A state moves one step at a time under one of 6 hidden systems, and each row is a state written as 18 numbers. Each run below is a few steps of one system.
j342, trace 1, 8 rows:
[[  2  -1   6  -3 -14  -2  27   2  14 -19  -8   9  11  30 -39   1  -4  -8]
 [ -9   7   6  -7 -16   6   4 -43  -6 -19  21   6   6  -3  13  27 -20  -6]
 [ 25  24  21   5   1   4 -14  -2  18  16   5  11  12   1  10 -23  -8 -29]
 [ -2  -8 -32   3 -11  26  -5  12  26 -11 -10  22   2  -8  20 -22 -18   4]
 [-20   8  17  -3  16  21  -3  17 -14   6  11  35   0 -22 -11   2  -8  24]
 [  3  -3  20  -7 -10   6  11  21  -3 -22  -8   4  19  17 -39  -3 -12  -3]
 [-14   4   0  -3 -25  11   5 -29 -19 -23  12 -10  22  -6   8  17 -22 -20]
 [  6  32  10  12  -6   7  -1  -8   5  24  12   8  21  -6   5 -20  -2 -39]]
j403, trace 2:
[[ 26   9  43 -13   3 -15 -29   9 -36  -2   0 -16 -19 -11   0  20 -16   1]
 [ 17 -12 -11   8 -17  -5 -27   8  -7   1 -25 -47   1   2  22 -19  16 -33]
 [-30   1 -27  20  12  21 -10   4  -6  29   2  -2  -1 -31  30 -20  25   2]
 [-16  -4 -16   6  22  -4  30  30   5  21  -6  12 -12   8 -34  -7  24  24]
 [ -4 -13 -25 -11 -11 -11  28 -12  -2 -22   2  11 -28  13 -12  42 -13  23]
 [ 17  14  35 -12   4 -29  -8 -33 -20   1  19 -13 -14   5   3  38  -4  -2]
 [ 30  -8   6  -4   2 -24 -26 -19  18   4 -12 -40   6   9  27 -18  17 -18]
 [ -7 -11 -13   5  18  19 -29   0  18  18  -3   6   2 -27  41 -31  15  20]]
j186, trace 3, 8 rows:
[[ 16  -7  30 -33  30 -33  -8 -20 -15  -3  26 -15  -1  -9  16  25 -10  51]
 [ 39 -17  28 -22  24 -24 -43  22  -2   2 -15 -26 -14  -7  21 -10  -4  36]
 [ -4 -20  -7   3  16  15 -47  36  -9   7 -25  -8 -31 -27  23 -16  13  29]
 [-28 -11 -21  19  18   4  -5  37 -24  26 -25 -18 -28 -12 -10 -10  43   8]
 [-27 -19 -50  11  -5 -12  24   8 -24   0 -14 -30 -30   7  -9  20  30   5]
 [ -8  -3 -24  -2   1 -29  18 -32 -28  14  16 -29 -31  -1  14  42  19   8]
 [ 29  -4  -3 -12  14 -48  -1 -33  12  12   6 -23 -32  16  21  24  15  15]
 [ 13 -17   1 -18  29 -21 -23 -16  28   2  -1   4 -36  -6  25  12  11  48]]
j854, trace 4 (8 x 18):
[[ 59   8  25  -7 -13 -14 -35  48 -30   3 -20 -39  11  -2   4 -28 -28 -27]
 [  3 -11 -57  22 -31  24 -25  38 -16   1 -38 -15 -28 -15  26 -16  -6 -27]
 [-48  13 -28  36   7  16  15  15 -23  43  -5   1 -18 -14 -14  -5  51 -21]
 [-39 -19 -14   5   1 -19  44 -25  -2  -9  -2 -14 -13  28 -40  35  42  10]
 [ -2   7   9 -18   8 -29  16 -69   4  -3  40   0  -7   4  19  45  -4  17]
 [ 57  15  35 -19  14 -37 -14 -26  38  11  10  -5  10  21  17 -12  -6  -6]
 [ 39 -18 -15 -13   9   5 -36  29  42  -5 -23  16 -16  -5  31 -32 -23  27]
 [-15  -2   7   8  28  26 -26  58 -19  23 -13  14  -8 -35  -1 -28   8  30]]
j43, trace 5, 8 rows:
[[-41 -41 -15  -5 -20  -7   6 -53 -30 -42   1 -64  18   3  14  33  28  -1]
 [ 26  22   6 -10  22 -56  35 -19 -31  40  36 -59  38   7   9  -9  12  -8]
 [ 54   1 -53  -3   5 -41  13 -11  57  31  -6  -5 -22  25  38 -21   5   1]
 [  3   3 -15  -7  33 -18  -1   0  10  26   9  40 -76 -15  11  41   4  56]
 [ -6 -36  35 -10  28 -11  -9  42  -2 -17 -39  -9 -34  20 -55  13  33  49]
 [-17 -53   4 -15  -7  -3 -38 -12 -31 -47 -25 -71   4  -9  24  16  19  21]
 [ 11   9  -6   2  17 -33  -1   8 -59  44  18 -76  23 -22  32 -16  20 -13]
 [ 23   2 -81  19  -1 -29  28  11  23  48 -11 -22 -23  18  28 -25  27 -21]]
j854, trace 6:
[[ 13 -15 -14  -5  37 -39  24 -19  63  24  -4 -11   7  35  -1 -27  48  30]
 [ 14 -19 -16 -31  43 -23   8  12  18   6  17  22 -25 -11  14   9 -13  89]
 [ 30   6  59 -22  38 -28 -27  34 -39  17   6 -13 -17 -16 -13  13 -10  39]
 [ 29 -30  13 -12 -15 -14 -54  20 -37 -28 -36 -60 -25  -4  18  14  -6  -2]
 [ -1   0 -35  22  -4   1 -38   3 -30  32 -10 -50 -13 -33  60 -19  22 -28]
 [ -9  -9 -50  25  15 -21  26  23   3  42 -19 -41 -10  15  -3 -30  59 -13]
 [-26 -15 -51   1  22 -23  43  -1  -5  20   6   1 -49   5  -8  37  28  44]
 [  3  12  41 -13  35 -47   9 -29 -22  28  24  -5 -38   5 -16  52  25  30]]
j915, trace 7, 8 rows:
[[-21  -2 -12  13 -20  13 -10   3 -29 -10 -12   3 -37 -10  -1  33  -1 -10]
 [-18  13  31   9   4  -9  13 -17 -16  12   7 -11  10  11 -27  10  28 -21]
 [ -3 -14 -32   2 -18  -4  23 -24  21 -15  -2 -17  21  20   6  -8   6 -15]
 [  0  15 -12  -3  11  -1   8 -26  17  18  25  26   4 -12  27  -2  -9   9]
 [ 28  -2  11  -9  13  -6  -1  24  32  -1 -11  23  -3  14 -17 -16  -8  19]
 [ -7 -13   4  -7 -13  17 -22   6 -10 -29 -11  10 -19 -13   4  18 -22  16]
 [ -9   9  40   3   6   7 -18   4 -28   2   2 -11  17 -12 -13   0   5  -9]
 [ -7 -10 -22   8 -15   8   3  10  -5  -3 -14 -27  20   4   2 -24   9 -23]]
j342, trace 8:
[[-19 -10  10   2   6  18 -31  12 -16  -9 -13   5 -27 -22   7  12   3  20]
 [-10 -12  29   1   9   1 -11  15 -11  -5 -14 -23  17   5 -24 -12  21   3]
 [-13 -15 -17  -5  -7  -6  16 -15 -10 -14   6 -34  27   5   6   0   7   1]
 [  4  19 -10   3   9 -16  17 -13 -12  31  21  -7   5  -5   9   0   5  -9]
 [ 18   5 -26   7  -3 -13  14  11  19  14 -10  10 -25  17  -2  -2   3  -7]
 [-10  -8   1  -2   2   3 -11  -9   4  -7  -4  15 -35  -3   1  23   5  16]
 [  7  -7  37  -5   9  -6 -19  -1   5  -8 -13  -7  -6   5 -11   1  12   6]
 [  5 -19  -3  -8  -4  -4 -11  -9   0 -17  -3 -29  19  -2  17  -9   0   5]]
j915, trace 9, 8 rows:
[[ 22  21   4  -4 -20 -20   4  -6 -47   2  14 -28  -3  -2   7  26 -26 -30]
 [ 27  19   6  13  -8 -21 -13 -21   9  26  -5 -28  -7  13  15  -6  20 -52]
 [ -7 -10 -31  15   7  -4  -5 -25  40  15 -13   2 -28   7  23  -5  37   1]
 [-18 -13   3 -10  35  -7  12  -8  25   8   7  23 -19  -1 -11  10  20  53]
 [  6 -25  18 -30   9 -14  11  11 -10 -32   5  -8  10   8 -21  16 -17  47]
 [ 17  -4  20 -21  -8  -8 -20  -6 -35 -20  12 -35  25 -17  24   6 -31   0]
 [ 25  11   3   8   1  -6 -29  11 -12  26  -5 -37  13 -14  33 -34   9 -31]
 [ -3  -1 -44  22   7   1  -8  23   9  33 -20  -6 -35  -8  19 -19  30  -5]]
j43, trace 10 (8 x 18):
[[ 18   8  26  -9  39 -18  22  17  48  23   1  21  22  26 -35 -36  20  23]
 [  3 -38 -19 -26  -3  16 -21 -13  34 -45  -4  17  -7  -9  35   4 -27  50]
 [  9   7  39 -13  22  -1 -20  44 -55   9  10  -3   2 -33 -12   3 -21  30]
 [ 19 -18 -21  13 -24  14 -26  40   3 -12 -43 -32   4   9   7 -38   3 -35]
 [-30  14 -33  20 -18  15  -4 -22 -39  14  17  -4 -20 -31  35  23   0 -25]
 [-11  22  -1  20   6 -10  47  16  -1  31   3   7   5  26 -52  -5  28 -26]
 [-10 -20 -18  -7 -21  -3  19 -49  38 -39   0   8  -3  27  -2  26   0   0]
 [ 11  17  54 -25  23 -23   3 -26 -16   6  34   2  11  -5  -8  23 -12  23]]
j403, trace 11 (8 x 18):
[[-16  -2  18  -9  -1  26  -5 -11  -4 -19  16  12  33 -17   4  -5 -23  11]
 [ 16   9  16  -7  -3   1  11  28 -13  -4   5  -6  36   3 -21 -22 -19  -9]
 [  5  10 -25   7 -27  17   2  10  -5  -7  -1   8  15  -6   8 -12 -30 -29]
 [ -7  30  12  17  -6  18   5   6  -7  17   7  26   1  -7 -15  -5  -5 -32]
 [-10   4  -3  13 -17  13  18  -4  21  -9 -10  14   9  25 -26  -7   6 -28]
 [-20   9  11   1 -10  17  11 -31  13 -17  19  24  18   2  -5   9  -9  -9]
 [ 10  12  34 -10   2  -1  10 -10  14  -7  11   8  36  14 -17 -10 -10  -8]
 [ 14  -1   0  -8 -18  16  -1  -3  19 -21   2  11  31   3   9 -20 -30 -11]]
j186, trace 12:
[[ 10  18   6  15 -22 -22  13 -39   9   7  -6 -26   2  36 -10   7  26 -67]
 [  1  -5 -29  -7 -15   6   6 -64  51 -18  15  18  12   8  40   5 -11  -5]
 [  6  22  26 -13  36  -7  20 -15  34  28  34  42  25  -1  -5 -16  -3  30]
 [ 22 -12  24 -25   4   2   8  39  18 -32 -11  24  15  20 -43 -10 -32  33]
 [-19   1  43  -5  -9  34 -33  21 -47 -30  -1   4  11 -30  -9  11 -28   2]
 [  8   7  20  17 -16   7 -26  13 -24   6 -19 -43  28  -3   3 -30  16 -57]
 [ -4  -3 -60  19 -29  26  -2  -6  20  -1 -11  -1  14  -7  42 -32  -3 -34]
 [-15  35 -36  19   7   6  46  -2  14  44  29  42   2  -4  -6  -9   3 -14]]

Which system made each of these runs?
trace 13:
[[-44  -1 -22  -7   3  17  54  -3 -11 -12  35  23  41  -4 -26   6 -16  31]
 [ 34  -3   5 -28 -22  -9  28  10   1 -38   7   2  34  27 -29   4 -50   2]]

j43
trace 14 (2 x 18):
[[ 50   9  22  -9  -5 -33  -1  12   8  -1 -16 -11 -19  31 -20   7  -8 -18]
 [ -8 -10   7  -1 -15  23 -38 -25  11 -26  -8  18 -24 -15  28  16 -12   5]]

j186
trace 15 (2 x 18):
[[  4 -30  -8 -20  -5 -12  10  18  -6 -38 -17  10 -48  16 -29  49 -17  45]
 [ 10  -5  35 -17 -10 -25 -22 -30 -53 -22   9 -43 -21  -7  12  56 -10  -1]]

j403
trace 16 (2 x 18):
[[ 14 -27  -7 -28  20 -45  26   4 -27  -6  12 -57  24  10  -1   6   2  43]
 [ 32   9 -20  -8  -1 -47  12   1 -46  26  14 -50 -13  -2  20  21  -6  -7]]

j342
trace 17:
[[-35   3 -32  24   9  34  -4   2   3  28   5  -1  26 -32  31 -43  23  -8]
 [ -9  10 -40  10  17   6  40  49   7  35   3  35  -7   0 -28 -24   4  22]]

j915
trace 18, 2 rows:
[[-17   8  38  -8  14  -7  19  -6  -6  -7  11  19  -4  10 -46  29   4  18]
 [  6 -16  11 -14 -23   0   6 -20  -3 -44  -2 -25  34  17  -8   7 -16 -10]]

j915
trace 19, 2 rows:
[[ -3  11 -17  -1  -7  24  11  -2  26  -5  15  40  18  -7   8 -20 -28  -1]
 [  8  15  15   0  -3  23  -5  21  17  -4   0  48   2  -2 -18 -10 -27  -1]]

j915
trace 20:
[[ 10  -8 -12  -6   7 -40  60   6  18   3  -6  -9  -5  51 -55  12  23   9]
 [ 10  -1  -1 -15 -11 -36  10 -59  -8 -15  20  -8 -37  11  19  63 -13   9]]

j342
trace 21 (2 x 18):
[[ -7 -14 -17  13 -34  18  -7  -4   9 -30 -29  -5  -9  15  -8   3  -1 -33]
 [-38  15  19   9   0  16  -1 -30 -17   4  23   4  17 -19   3   8  11 -14]]

j403
trace 22:
[[ 10   0 -24   1 -17  -4   1 -41  24   1  10 -33  52   3  44 -34   5 -35]
 [ 15  13 -38   8  22   7  -4   1  47  43  13  31  -4 -16  45 -42   4  12]]

j915
trace 23, 2 rows:
[[ -3  29  30  14 -15   4  -3 -15  -9   3   3  25 -22   6 -24  28  -4 -39]
 [-13   8  38   8  -5  13  -8 -30  32  -9  -3  12  17  19 -17  -5  21 -30]]

j43
trace 24:
[[-21   9  19   3  11  51 -42 -20  37   2  11  46  24 -38  40 -35 -10   3]
 [-14 -13  23  -3  13  27   8  42  18 -15 -14   2  65   7 -43 -56   8  10]]

j854
trace 25:
[[ -9  25 -23  22   5  31 -10  15  -3  42  13   8  33 -39  41 -56  -1 -26]
 [-12  -9 -32  14  -2   6  46  53   8   4 -23   5  12  31 -58 -29  18  -3]]

j854
trace 26:
[[ 43 -19   1 -22 -18 -21  -5 -24  38 -33  -9 -32  39  35  14 -24 -18 -13]
 [ 29  27   9 -12  13 -12 -29 -24  -9  28  33   9 -12 -34  60   7 -29   7]]

j43
trace 27:
[[  7  -7   8  -3 -18  23 -36 -44  61 -29  -9  41 -13   3  30  -1 -16  -7]
 [-21  -4  48   0  24  38 -37   6  33  -7  -6  39  16 -19  -4 -28   8  24]]

j915
trace 28, 2 rows:
[[-43 -10  69   0  28  12 -43  -3 -45  -6  -5 -29   3 -31 -12  13  37  15]
 [  4 -25  -4   1  -2 -18  15   3   4 -13 -17 -69  60  28 -13 -41  30 -18]]

j342
trace 29:
[[-14  22  23  18 -28  44 -34 -11  11 -15 -10  60 -37 -14  -2  21 -22 -32]
 [-20  -3  45   6  -7  45 -33  -4  39 -29 -21  36  25   2 -18 -27   5 -16]]

j342
trace 30 (2 x 18):
[[-15  -7 -16  22   5   1  -5  31 -29  24 -21 -51  13  -8  -3 -32  41 -21]
 [-25   1 -66  16  -1 -11  36   5 -21  32   7 -15 -19  -5   9   8  21   0]]

j915
trace 31 (2 x 18):
[[ 49  27 -16  14 -38 -23  -2  11 -20  14 -15 -19 -30  19   4  12 -21 -69]
 [ -3  19 -15  19 -28  15 -21 -48  36   0  -5  36 -42   3  30  22  -1 -43]]

j186
trace 32, 2 rows:
[[ -1 -43 -44 -16  -2 -13  35  55 -20 -31 -29 -12 -28  22 -40  19 -10  49]
 [ 16 -23  11 -16 -27 -31 -13  -4 -60 -43 -14 -60 -29  12  -7  58 -14  -2]]

j43
trace 33 (2 x 18):
[[  2 -33 -62  10   1 -21  20  36  11   9 -39 -21 -48  25 -12   0  35  14]
 [-27   2   0  -9  17 -25  21 -36 -31  10  32   6 -44 -11  -4  68   8  37]]

j915
trace 34, 2 rows:
[[-54  -3 -11  12  22  -1  19   8 -59  24  15 -19 -14 -24 -15  27  37  23]
 [ 21 -18 -24  -5  -6 -48  21   0 -26  -3 -14 -64 -17  28  -7  23  19  -4]]

j186
trace 35 (2 x 18):
[[ 26  30  38  -9  20   6  -9  38 -19  22  17  31   9 -20 -12 -13 -36  13]
 [ 22  -7 -16   6 -38  10  -7  39   2 -25 -39  -2 -12  19 -21  -8 -22 -32]]

j403
trace 36, 2 rows:
[[-17  -9 -61   4 -13  34  32  23  21 -10   1  43  10  -5  -2 -19 -27  17]
 [ -8   8   6 -11 -23  13  23  21 -33 -32  10  33 -11   2 -41  38 -49  10]]

j43
trace 37 (2 x 18):
[[-35  -1  23  -9   0  24  -3 -33  -9 -20  26  20  21 -21   6  18 -12  20]
 [ 17   9  26 -11   8   3   6  25   0  -2   6  -3  52   5 -20 -37 -17  -5]]

j43
trace 38, 2 rows:
[[ 19   1 -15  -9   3   3 -20  -4   6   7  12   3  12 -22  46 -19 -26   9]
 [ 14  10  11   5  16   8 -16  47  -4  21 -10  16 -14 -10 -10 -23  -1   7]]

j403
